In the rows, zero is written as 128.
Rotation paths and how fast each direction turns (degrees a step):
Each turn is a multiple of 5 degrees from 10 to 175, or 0.
Each row of a path follows its step; steps can be skipped.

step 11: [126 135 128 134 121 122 144 135 130 132 117 131 124 136 139 121 123 126
 134 109 130 125 130 135 127 133 119 129 125 120 125 118 124 136 134 133
 126 130 111 125 124 127 135 132 126 133 124 129 125 128 129 131 129 117
 134 130]
step 15: [128 126 114 131 122 114 141 121 131 131 119 126 131 137 142 126 130 139
 127 112 128 123 118 130 128 126 129 130 125 133 135 128 124 130 126 127
 128 121 120 120 129 130 128 128 133 123 126 140 133 116 134 129 126 135
 126 136]
step 16: [126 134 116 136 120 128 135 129 129 125 138 122 139 135 128 129 135 125
 137 126 117 132 137 127 128 134 127 132 126 118 123 132 126 128 127 126
 129 116 132 134 127 123 138 135 126 123 119 140 145 123 136 130 124 117
 131 131]
step 24: [129 132 126 119 118 124 127 126 125 134 117 132 124 133 140 123 126 143
 123 119 123 121 127 119 118 128 129 135 123 130 125 122 120 115 126 129
 138 119 119 128 129 140 129 130 137 131 127 145 126 131 136 133 131 130
 124 129]
step 25: [132 143 123 130 112 126 124 128 125 120 139 120 131 131 125 136 128 124
 127 126 128 129 137 118 126 131 122 131 122 125 132 138 126 128 129 126
 133 120 111 128 126 139 145 137 128 123 132 131 136 124 131 132 126 122
 126 127]
step 30: [119 119 132 130 119 123 121 131 136 128 130 118 134 126 130 122 131 120
 132 120 129 139 128 133 120 129 123 111 129 120 121 133 132 115 123 120
 129 132 124 125 125 139 133 140 128 118 121 135 119 132 127 129 127 129
 128 121]
step 33: [123 132 129 126 112 113 132 134 128 136 128 137 131 131 136 124 119 139
 126 125 122 126 128 127 137 120 119 122 130 131 122 117 128 125 124 138
 130 122 126 126 125 138 126 126 127 125 124 133 123 134 140 141 134 137
 122 127]
Directions:
[130 126 129 127 128 129 126 128 127 130 127 129 130 128 127 129 130 127
 126 127 128 127 124 127 130 125 127 130 130 129 125 124 125 130 126 126
 130 129 128 128 131 131 126 128 127 128 129 130 130 128 130 126 128 130
 125 130]  155
[129 127 128 126 131 128 130 126 131 131 127 129 126 130 130 129 127 129
 129 128 126 133 130 129 129 126 127 130 126 130 129 129 122 129 131 130
 127 129 127 127 129 128 128 128 130 130 126 129 130 130 127 130 127 128
 129 129]  85
[126 128 127 130 129 126 128 131 130 129 131 127 130 129 126 126 124 127
 128 131 129 129 126 128 128 126 128 130 132 129 127 127 130 127 131 127
 128 127 128 126 129 131 126 129 129 130 130 127 125 131 128 130 125 128
 130 130]  10
[128 130 126 128 129 129 131 127 126 127 124 129 128 125 129 125 127 129
 130 124 125 127 129 129 127 126 129 131 129 131 128 129 130 129 128 130
 130 129 129 127 127 127 127 132 128 128 129 128 128 129 127 125 129 129
 130 131]  85
[130 127 127 129 127 129 129 130 126 128 130 128 125 125 125 129 130 128
 128 130 126 126 129 129 130 130 131 129 129 129 124 130 128 128 130 129
 125 128 124 126 128 130 128 128 124 130 127 129 132 127 127 129 129 126
 129 128]  120
[128 129 129 129 131 124 130 128 128 127 126 125 126 129 129 127 127 128
 128 130 128 125 126 131 130 127 129 126 130 126 127 126 125 130 125 128
 127 128 128 131 127 127 126 131 128 129 128 124 131 127 129 129 127 127
 130 128]  10

step 3: [117 137 131 136 123 117 131 131 125 128 130 131 135 136 125 137 125 137
 132 136 122 117 134 126 128 134 133 127 130 130 115 127 115 139 126 138
 127 123 127 133 134 128 130 131 125 130 128 122 126 126 121 138 131 120
 128 124]
step 9: [132 134 128 128 117 136 129 118 130 130 131 128 123 130 130 124 119 129
 123 132 123 128 135 131 125 132 127 123 120 136 122 126 132 133 125 128
 124 129 139 129 132 126 123 130 136 121 132 130 114 109 127 131 127 120
 137 137]
step 16: [109 134 127 139 129 142 127 127 136 131 133 132 130 131 125 132 125 131
 122 120 121 130 131 130 125 128 123 133 125 123 128 123 131 132 126 130
 126 131 146 137 127 128 128 120 130 122 126 123 119 138 133 127 120 127
 128 130]
step 24: [123 116 122 120 133 132 133 126 131 124 123 127 132 129 137 134 138 129
 128 121 136 126 121 134 134 127 135 135 133 120 130 140 126 130 126 126
 119 129 134 138 117 137 133 131 127 137 131 129 132 126 126 126 128 136
 141 129]
step 30: [113 119 132 130 138 132 126 129 135 125 137 127 126 131 130 135 125 132
 119 126 132 130 130 133 129 134 117 126 142 134 128 125 124 128 115 123
 122 134 122 131 131 131 126 116 125 135 136 132 126 137 127 124 134 130
 120 130]
step 31: [137 118 134 126 122 136 124 125 133 133 127 132 131 141 133 121 142 123
 126 132 128 126 125 126 134 126 138 121 122 119 130 130 126 126 125 120
 126 120 131 126 128 124 133 126 120 130 126 132 126 110 120 134 133 123
 132 127]
step 32: [129 130 134 127 128 124 134 132 127 122 133 124 123 124 127 128 129 129
 125 110 119 125 125 136 121 123 132 131 137 140 119 127 124 139 123 140
 126 133 132 130 129 128 131 131 134 117 137 126 137 123 128 134 127 119
 128 136]
Directions:
[125 128 129 127 129 132 128 131 128 123 129 127 129 128 128 129 129 129
 132 130 127 129 126 129 125 128 125 129 128 124 128 128 128 128 127 130
 127 128 126 130 126 130 130 125 129 127 128 129 127 128 130 126 129 130
 126 128]  130
[129 126 128 130 126 126 126 130 126 127 128 129 126 130 126 129 127 130
 126 128 129 128 127 129 129 131 127 127 129 130 126 130 125 126 124 129
 131 128 129 128 128 129 131 128 128 129 127 125 129 129 133 127 127 128
 128 128]  160
[129 130 129 129 131 128 127 126 131 129 129 126 126 126 128 125 125 129
 126 127 125 128 128 126 126 127 128 128 129 132 131 128 127 127 125 129
 127 126 128 129 125 130 126 127 129 127 128 128 128 127 130 128 125 129
 124 132]  155
[124 131 131 130 127 128 130 129 128 130 125 127 126 132 128 125 128 126
 128 126 128 131 130 130 125 128 128 129 127 130 126 125 128 128 127 129
 127 130 127 127 130 125 128 127 130 129 127 127 128 128 128 126 129 129
 130 130]  160

step 0: [115 135 131 125 143 137 130 130 129 133 130 131 128 133 125 130 126 129
 130 147 130 132 113 130 122 125 125 131 125 126 134 123 132 129 134 134
 126 115 137 136 125 125 132 127 129 129 125 132 133 123 122 131 143 125
 130 131]
step 5: [122 122 127 129 134 125 127 127 129 116 122 131 119 129 122 129 134 118
 134 135 129 133 126 118 121 128 126 129 136 128 130 128 116 130 138 140
 129 128 139 123 139 129 131 131 129 123 132 136 137 127 136 133 127 111
 125 122]
step 7: [132 120 133 126 116 145 131 134 131 130 141 132 127 129 124 130 124 124
 132 137 130 120 124 121 131 128 125 124 123 143 128 125 127 134 130 132
 136 127 136 128 130 121 129 128 132 123 134 127 114 122 120 131 129 137
 136 132]
step 15: [120 137 133 134 126 134 128 127 137 128 139 133 139 121 132 118 123 123
 126 122 124 120 122 127 132 125 138 119 131 126 123 126 130 126 124 120
 127 122 121 131 120 123 127 126 140 117 118 126 134 126 125 131 133 133
 138 119]
step 19: [122 131 133 130 118 124 129 134 129 134 133 130 141 139 126 126 120 131
 129 130 116 128 132 124 139 134 128 129 124 119 118 124 127 134 134 138
 128 134 140 132 135 121 138 130 112 128 125 133 126 121 130 128 135 125
 129 131]
step 24: [117 128 124 136 121 125 136 135 128 121 124 118 124 131 124 123 127 128
 131 117 128 132 121 133 126 125 130 132 126 128 118 126 122 126 128 136
 130 139 131 120 135 139 128 124 128 120 146 135 120 124 126 127 136 136
 131 135]
step 28: [130 116 118 128 122 133 128 134 132 132 129 125 128 135 139 127 126 124
 112 128 120 135 125 127 127 130 124 130 138 130 130 123 124 129 115 115
 133 139 124 122 129 132 129 128 135 121 121 121 136 124 134 129 118 127
 136 131]
Directions:
[127 130 130 125 128 129 128 128 128 127 127 131 126 125 128 128 123 129
 128 128 131 126 126 126 124 126 129 130 129 129 126 129 126 128 129 130
 130 127 126 129 127 129 128 129 130 126 129 129 126 126 131 130 128 130
 132 126]  45
[130 125 128 131 129 126 129 125 130 125 129 127 129 130 132 128 125 127
 128 128 131 127 129 129 126 127 131 128 128 127 130 129 129 125 128 129
 129 129 126 128 128 128 125 126 127 127 129 126 129 130 129 127 130 128
 132 129]  55
[126 125 125 131 127 128 128 128 127 129 127 127 125 129 127 132 127 130
 129 124 128 128 128 130 126 130 127 132 130 128 129 129 127 126 127 130
 128 130 128 126 126 128 127 130 132 129 127 128 127 128 128 125 125 126
 128 126]  95
[127 131 127 128 127 125 128 128 125 132 130 126 130 128 129 125 126 130
 129 130 128 126 128 129 126 125 127 129 126 127 127 129 127 127 129 128
 126 128 130 133 125 126 128 127 130 125 127 129 129 130 129 126 126 125
 127 128]  20

step 5: [130 132 132 137 131 124 127 121 134 135 141 138 119 123 136 130 132 130
 138 133 133 123 127 133 130 136 111 130 146 132 128 131 128 129 127 119
 120 130 127 117 132 130 126 134 118 128 131 125 126 127 129 118 124 123
 127 136]
step 6: [138 135 129 125 128 117 133 127 123 128 129 126 131 128 128 131 139 121
 143 134 129 139 131 129 128 129 130 138 132 127 128 133 119 120 139 123
 128 127 118 127 130 120 111 126 130 128 121 117 135 140 125 139 133 134
 128 132]
step 8: [131 134 128 133 127 121 129 125 123 137 131 123 116 126 139 130 130 124
 129 131 125 133 125 133 134 127 125 136 137 132 124 137 145 124 132 126
 131 127 127 122 131 133 129 128 105 125 131 133 124 131 134 121 114 124
 121 121]
step 11: [134 133 119 139 130 124 138 123 123 129 130 130 123 125 134 125 134 122
 127 125 129 142 125 128 132 135 141 134 132 118 121 129 142 121 130 126
 135 129 123 127 117 139 127 129 117 123 121 123 129 141 128 128 120 131
 130 135]
step 14: [131 128 136 131 129 131 132 133 132 129 130 130 138 127 140 125 134 120
 129 133 143 143 126 126 125 136 129 119 128 128 127 131 131 118 142 125
 141 122 127 134 123 130 123 126 129 121 124 119 134 141 130 124 122 136
 131 134]
step 21: [127 128 118 133 134 135 121 127 126 135 132 128 137 133 131 126 148 120
 141 137 133 120 127 128 132 132 128 130 125 131 124 144 121 134 134 128
 129 129 124 122 127 137 120 123 123 124 126 124 137 129 125 132 126 125
 112 126]
step 28: [133 128 131 120 136 112 128 128 126 126 129 129 129 129 124 127 130 114
 135 120 137 136 129 139 142 132 127 128 138 139 130 129 120 124 133 127
 127 120 120 124 120 121 133 133 121 126 129 122 129 131 121 124 129 120
 115 125]
Directions:
[131 129 130 130 124 129 126 127 128 127 128 129 125 129 130 130 129 129
 126 128 127 127 129 126 129 129 130 128 129 129 124 129 131 129 127 127
 125 129 131 126 131 127 131 129 128 129 131 128 127 131 126 127 129 129
 130 127]  100
[129 128 126 125 125 128 132 130 131 127 128 127 128 128 129 128 128 125
 126 126 130 127 126 130 129 126 130 127 129 127 129 125 126 124 128 127
 126 126 128 131 131 127 128 130 127 130 129 126 130 130 128 132 129 130
 127 126]  130
[127 130 127 130 125 126 131 126 128 127 129 126 129 129 126 125 127 125
 131 129 126 125 128 126 129 127 129 126 131 126 126 131 129 127 129 129
 127 128 129 128 128 128 127 126 129 125 126 131 127 128 131 129 126 130
 126 129]  140
[129 128 128 130 128 130 128 129 127 125 128 130 127 128 130 130 126 128
 129 129 128 127 126 132 128 126 128 125 126 131 128 127 127 126 128 124
 128 129 129 128 123 126 128 125 129 125 129 129 125 128 129 130 130 130
 129 128]  140
[128 130 124 126 128 129 129 126 124 126 125 127 129 128 126 127 129 129
 125 127 129 127 129 128 132 128 130 127 126 129 129 128 127 130 128 126
 128 127 130 125 126 133 126 129 126 128 129 129 128 130 129 128 127 127
 127 125]  35

step 10: [129 135 117 133 121 125 120 127 133 116 130 122 125 116 143 134 141 116
 130 113 128 122 128 140 138 121 126 130 135 122 112 127 127 124 117 125
 122 131 120 135 130 122 137 125 128 124 128 123 119 120 124 136 135 123
 136 129]
step 11: [131 125 128 114 135 141 129 128 121 129 125 137 115 124 127 133 120 124
 129 143 138 140 133 120 125 133 143 138 121 130 130 133 121 125 130 137
 126 126 129 136 128 134 121 129 130 127 148 137 123 115 136 120 130 123
 124 132]
step 14: [125 107 123 127 126 126 127 126 126 136 132 126 124 129 133 127 122 124
 128 122 130 131 128 119 138 128 120 128 132 128 130 116 112 116 130 141
 119 130 144 138 138 122 130 134 132 135 139 133 129 127 137 145 129 126
 123 121]
step 17: [141 122 128 131 110 124 138 127 131 129 126 132 131 114 129 122 136 131
 135 120 123 131 131 132 133 139 116 116 132 133 124 126 127 135 115 129
 137 131 135 140 122 125 127 120 131 135 126 123 143 142 130 134 125 130
 127 112]
step 19: [112 121 130 132 125 128 119 136 129 119 131 129 130 120 125 132 134 136
 126 116 126 125 126 129 119 121 135 135 121 131 129 131 124 132 125 142
 119 134 137 143 132 128 115 130 125 120 130 117 123 108 122 132 115 119
 130 132]
step 20: [141 128 130 132 112 125 138 114 125 121 128 138 129 124 127 126 120 132
 138 137 136 130 138 119 124 132 131 124 123 129 120 142 128 124 130 126
 136 119 125 122 126 133 132 114 127 119 129 127 135 134 125 107 134 119
 137 133]
step 31: [127 126 136 143 124 128 140 128 131 138 129 128 127 118 134 130 122 125
 124 148 137 126 117 131 128 134 109 144 119 128 135 127 146 123 125 124
 125 128 128 124 122 125 116 124 129 131 134 124 138 122 129 131 124 128
 134 132]
Directions:
[128 130 128 126 130 129 124 129 125 126 126 129 128 126 125 132 126 129
 129 129 129 126 128 130 123 127 128 128 130 130 131 126 125 126 128 127
 130 127 129 128 131 131 128 132 129 129 128 128 128 128 128 128 127 128
 127 127]  100
[129 128 130 128 126 127 128 124 129 126 127 129 130 129 126 126 131 126
 128 129 126 128 128 128 129 131 128 125 127 128 126 129 127 127 130 127
 127 130 126 127 131 131 127 129 131 132 126 127 128 127 127 127 128 131
 125 126]  90

step 8: [120 131 120 132 124 123 138 127 138 135 131 127 132 125 135 125 125 138
 137 128 119 125 127 131 133 129 118 125 121 124 127 125 129 127 122 137
 125 125 133 129 127 133 135 130 124 121 129 121 129 123 133 109 115 137
 111 131]
step 16: [117 128 123 127 123 129 122 125 122 139 134 129 139 124 131 125 124 128
 129 127 119 118 114 125 128 128 132 131 128 125 120 134 132 131 122 132
 131 119 133 122 132 126 134 130 119 125 137 126 126 127 132 115 123 132
 105 122]
step 18: [126 138 123 133 116 129 135 126 121 131 132 128 130 122 124 116 130 134
 129 122 125 125 134 131 128 129 126 138 122 121 114 121 127 122 121 137
 133 126 130 126 135 128 136 135 118 132 135 128 130 124 136 112 131 124
 113 125]
step 24: [126 131 132 128 125 126 132 121 125 136 135 125 134 131 121 136 128 122
 133 143 122 118 125 119 132 128 123 121 120 128 123 129 138 128 121 131
 128 128 133 116 139 136 132 127 116 124 138 135 124 122 129 117 125 140
 117 132]
step 27: [126 130 139 131 130 124 129 129 126 128 137 118 141 119 124 135 124 143
 130 125 129 136 133 134 132 134 115 126 123 132 125 140 123 129 131 141
 129 134 124 132 125 134 137 139 122 127 129 119 134 128 137 131 122 132
 118 125]
step 30: [130 135 117 137 127 131 122 128 122 136 129 118 134 132 131 126 122 120
 132 135 124 117 130 126 135 127 133 136 125 120 127 141 121 134 128 126
 132 133 127 126 129 117 145 128 126 125 136 124 131 124 131 121 130 127
 111 123]
step 33: [127 123 116 124 128 118 126 112 133 134 135 128 126 126 121 131 124 126
 123 122 133 122 119 137 126 133 124 117 128 128 136 128 133 130 119 136
 134 138 126 134 127 132 140 129 119 120 126 123 124 132 137 126 116 131
 117 126]
Directions:
[127 124 126 129 128 132 127 127 126 130 129 127 125 130 127 128 128 125
 126 128 130 130 127 126 127 128 131 129 132 126 129 129 130 131 130 127
 129 127 126 129 127 130 130 126 127 127 129 129 127 130 129 128 129 126
 125 129]  155
[129 129 129 127 129 129 133 131 131 125 130 127 126 126 127 124 128 131
 131 127 128 133 131 129 129 130 128 130 128 129 128 128 128 130 130 130
 128 129 126 129 129 127 129 128 126 128 130 127 129 126 128 127 130 128
 127 128]  80
[129 126 129 127 126 129 125 130 129 126 130 129 130 126 129 128 127 127
 125 125 129 128 126 128 129 126 128 126 129 128 127 130 126 127 130 127
 130 130 128 127 130 123 130 129 128 130 131 127 125 128 130 127 130 126
 128 124]  25

step 2: [125 138 123 132 134 117 130 137 126 123 144 120 131 129 130 131 119 125
 128 115 126 122 129 132 130 129 124 128 142 123 139 122 137 132 131 135
 125 134 124 130 123 123 130 129 126 129 133 123 128 123 140 112 133 127
 124 116]
step 6: [139 118 133 127 119 134 128 127 134 120 125 111 135 135 119 127 121 123
 129 121 131 117 122 135 124 123 116 130 125 132 118 134 138 127 123 130
 128 121 133 122 131 131 128 143 129 135 126 129 132 125 118 134 123 126
 117 133]
step 7: [125 140 131 124 141 128 135 123 130 122 122 140 128 131 138 121 131 130
 132 130 139 123 128 132 132 130 136 128 114 133 131 127 128 132 125 120
 125 114 139 131 127 137 129 129 133 133 122 135 129 123 137 140 136 137
 123 136]
step 9: [133 129 141 127 127 141 124 131 135 133 126 129 139 132 123 138 117 125
 127 122 122 122 129 141 125 127 117 119 141 134 133 129 137 122 132 134
 126 129 117 135 126 131 123 130 132 121 117 125 135 129 133 126 130 130
 120 120]
step 10: [121 127 121 124 141 122 131 131 128 124 127 128 120 138 122 133 135 124
 131 122 130 122 136 133 134 119 132 125 132 111 139 127 132 128 130 129
 130 118 134 132 123 132 127 118 119 124 126 134 118 110 133 131 129 137
 121 131]
step 16: [128 122 124 139 121 131 126 132 135 127 123 125 134 135 120 133 122 129
 130 127 123 127 132 141 134 133 118 112 123 118 117 133 126 123 119 131
 129 129 128 115 121 125 133 130 135 118 129 128 124 125 113 129 135 130
 115 123]
step 20: [124 127 134 125 130 135 132 136 136 131 126 130 127 132 131 132 134 124
 128 124 130 130 135 138 135 124 139 128 143 124 129 138 135 115 131 122
 129 122 130 143 137 124 132 132 121 136 126 133 130 124 144 121 138 138
 119 130]
Directions:
[129 129 129 128 130 128 128 129 131 129 127 130 128 128 126 126 128 130
 126 130 128 124 127 125 131 130 129 130 128 131 125 130 128 130 129 128
 129 125 128 127 124 128 126 129 127 125 130 127 129 129 127 127 129 126
 123 129]  45
[124 128 129 128 127 131 130 130 127 128 127 128 128 128 128 130 128 130
 129 130 125 129 130 127 131 129 128 126 127 128 127 130 127 127 129 127
 127 131 128 133 127 124 129 130 131 129 125 127 129 128 125 126 129 127
 128 129]  95
[129 127 127 126 126 130 126 130 127 127 129 129 128 126 129 131 127 127
 124 131 130 128 130 127 131 126 126 128 130 128 134 128 127 130 129 129
 128 130 130 128 126 127 130 128 124 129 132 129 129 127 129 127 127 128
 128 128]  35

step 2: [118 136 135 125 127 121 120 121 130 126 132 127 137 132 131 128 130 138
 137 124 124 122 121 127 124 123 134 126 124 130 128 132 111 122 136 122
 119 126 125 115 128 122 129 136 128 132 116 129 122 123 136 127 130 131
 131 138]
step 9: [121 127 125 127 124 137 131 121 119 128 126 130 136 124 123 129 123 128
 117 136 135 122 120 133 120 119 137 126 122 131 126 123 119 117 110 129
 121 130 129 127 126 119 125 123 132 128 128 137 127 136 129 130 125 125
 114 134]
step 16: [124 137 133 129 129 128 114 125 120 128 134 136 131 130 131 124 126 135
 126 130 128 121 116 119 134 123 126 125 128 123 143 127 124 139 126 125
 124 128 137 122 141 126 127 127 125 123 126 128 126 125 142 125 127 117
 129 142]
step 18: [129 128 123 127 126 115 125 124 130 119 125 131 124 120 125 127 126 131
 127 124 140 127 139 133 133 126 136 112 127 133 121 127 122 133 128 121
 124 136 129 127 133 136 133 128 130 128 138 142 134 125 133 128 134 142
 123 134]
step 20: [122 131 118 125 138 130 129 114 136 130 130 138 141 138 131 118 134 120
 129 135 134 126 122 126 123 128 135 129 126 119 123 128 114 121 137 125
 122 122 133 129 130 132 124 129 124 128 127 128 123 133 124 136 138 126
 127 131]
step 29: [122 111 123 128 129 116 129 134 138 130 138 123 130 127 130 125 131 123
 136 136 133 114 124 127 129 126 129 127 132 126 128 127 119 135 128 138
 125 131 132 129 124 122 133 131 128 130 143 139 128 127 141 121 125 123
 123 125]
step 33: [129 130 132 128 134 128 125 126 138 122 127 125 116 130 133 122 133 126
 132 120 141 120 127 124 130 124 129 132 119 128 135 138 131 135 138 129
 141 128 129 129 131 133 135 124 136 136 124 128 131 134 143 136 138 124
 120 134]
Directions:
[127 128 126 126 129 127 130 127 124 130 128 128 128 126 132 128 126 127
 126 126 132 129 129 126 131 129 127 129 128 129 127 129 127 131 127 129
 126 128 127 129 128 128 131 132 127 127 126 129 132 128 126 130 127 128
 130 128]  55
[125 128 128 126 129 132 128 130 126 128 129 129 126 126 128 128 123 128
 128 130 126 128 128 129 128 129 126 131 130 129 127 127 128 125 129 129
 131 129 130 127 126 127 126 127 128 125 127 132 126 129 128 128 125 129
 127 125]  25
[126 131 130 126 127 130 129 130 128 128 127 127 127 125 130 130 130 125
 129 127 127 128 126 129 127 131 130 128 129 127 127 125 127 127 127 126
 126 126 128 129 130 128 129 130 126 130 128 130 125 124 124 127 131 127
 127 128]  100
[126 131 128 128 127 125 127 127 129 127 131 125 130 132 130 124 127 128
 130 131 128 126 125 128 130 131 128 129 129 130 127 128 128 131 130 129
 130 127 130 128 126 126 127 130 129 127 127 127 127 128 127 127 130 125
 128 128]  80
